In the rows, zero is written as 128.
The same turns and mirrors carry the whole set onto itself, and each row onto the other rows of its family. Which rows share a family with each named row? Give them in list order.
These 32 rows form 4 families of 8 rows each.
nomoz: [147  93 182 122 104 134 119 154 115 125 136 140 124 121  90 142 129 101
 151 102 120 120]
rop: [184  86 130 133 120 141 122 177 118 127 152 141 165 158 133 154 120 106
 157 141 108 134]
mifof: [194  74 130 133 124 138 134 157 100 132 147 157 149 134 146 150 134 124
 160 149 100 127]
difum: [162 108 153 111 134 166 139 154 117 123 132 143 146 132 116 141 142 119
  94 116 158  91]
kedi: [136 110 109 138 117 136 108 167 144 141 137 138 172 101 154 142 119 151
 142 131 113 140]
Tepi: [126 148 127 145 139 168 148 138 122 127 151 139 132 113 125 127 179 136
 138 123 182 153]
pegok: [119 105 102 143 109 143 129 172 139 147 121 136 137 108 161 143 122 144
 159 150 122 123]
votiv: [127 129 112 153 111 119 136 123 125 122 158 147 138 118 126 124 139 137
 179 137 101 163]
nidep: [146  92 152 136 157 140 164 144 102 115 157 158 131 148 122 155 152  71
 131 120 152 147]
nemi: [165  81 120 120 111 123 132 165 113 125 153 158 158 125 134 145 122  97
 146 151 100 108]
zaf: [181  90 140 136 109 155 121 166 110 109 125 154 158 124 144 139 145 120
 143 146  99  95]
lak: [151  95 165 135 147 153 189 155 118 129 153 163 145 134 128 142 166  95
 150 125 171 135]
Vumaz: [125 109 159 122 135 146 177 134  98 116 161 152 131 143 100 132 160  91
 130 112 158 136]
gik: [133 104 158 133 119 120  92 152 122 126 116 115 120 121 103 146 142  97
 148 128 118 124]
Votim: [158 135 130 150 127 171 173 143 124 138 143 153 148 166 142 125 153 164
 155 131 124 152]
Zubik: [124 124 111 151 121 142 150 137 124 114 156 184 147 120 142 139 122 108
 168 131  91 157]
zol: [152 104 148 118 147 180 143 160 125 142 130 133 142 127 120 140 103 129
 118 126 155  95]
bog: [101 131 142 139 132 150 148 140 114 117 126 139 116 126 144 137 184 138
 148 136 178 139]
mepi: [134 113 140 126 140 194 139 152 123 125 123 140 143 103 111 152 133 102
 120 108 162 106]
Dem: [111 119 117 138 124 161 115 179 120 152 126 136 163 103 159 136 133 147
 158 147 124 140]
gasa: [152 116 150 116 145 161 150 137  96 114 163 166 137 158 109 161 153  92
 142 114 166 152]
Zifed: [138 150 145 167 139 155 142 129 131  96 141 138 126 127 118 119 179 118
 164 138 158 146]
tobad: [132 110 134 139 107 137  99 192 130 134 147 155 154  90 155 143 137 130
 171 141 132 147]
Rufu: [149 123 152 149 151 165 167 136 110 113 144 156 159 158 155 120 143 167
 133 129 126 145]
gaf: [135 135 156 149 140 146 161 135 150 119 135 165 157 127 153 123 133 175
 148 117 131 145]
megi: [146 124 132 141 140 140 179 126 126 127 146 161 173 142 155 124 172 158
 150 137 129 150]
nuf: [124 118 121 133 127 120 123 112 121 116 143 156 149 128 133 160 140 134
 182 125 113 175]
rupi: [137 108 152 127 126 176 152 180 120 133 126 133 127 153 123 137 121 120
 106 117 153  99]
dav: [121 156 149 141 143 152 128 152 127 126 138 139 113 125 128 124 174 125
 146 150 181 134]
deni: [145  97 152 129 107 131  95 178 112 115 147 116 127 116 103 135 137  98
 133 126 142 116]
foz: [138  99 151 116 117 119  92 148 118 100 125 133 115 123 116 160 132 103
 143 136 145 106]
tebik: [123 132 125 138 124 124 133 118 113 132 151 176 116 123 130 146 143 121
 166 124 105 174]

The rest of the family of mepi: nomoz, zaf, lak, Zubik, Zifed, tobad, gaf
The rest of the family of Votim: rop, pegok, bog, gasa, nuf, rupi, foz
The rest of the family of deni: difum, kedi, Tepi, votiv, nemi, Vumaz, megi

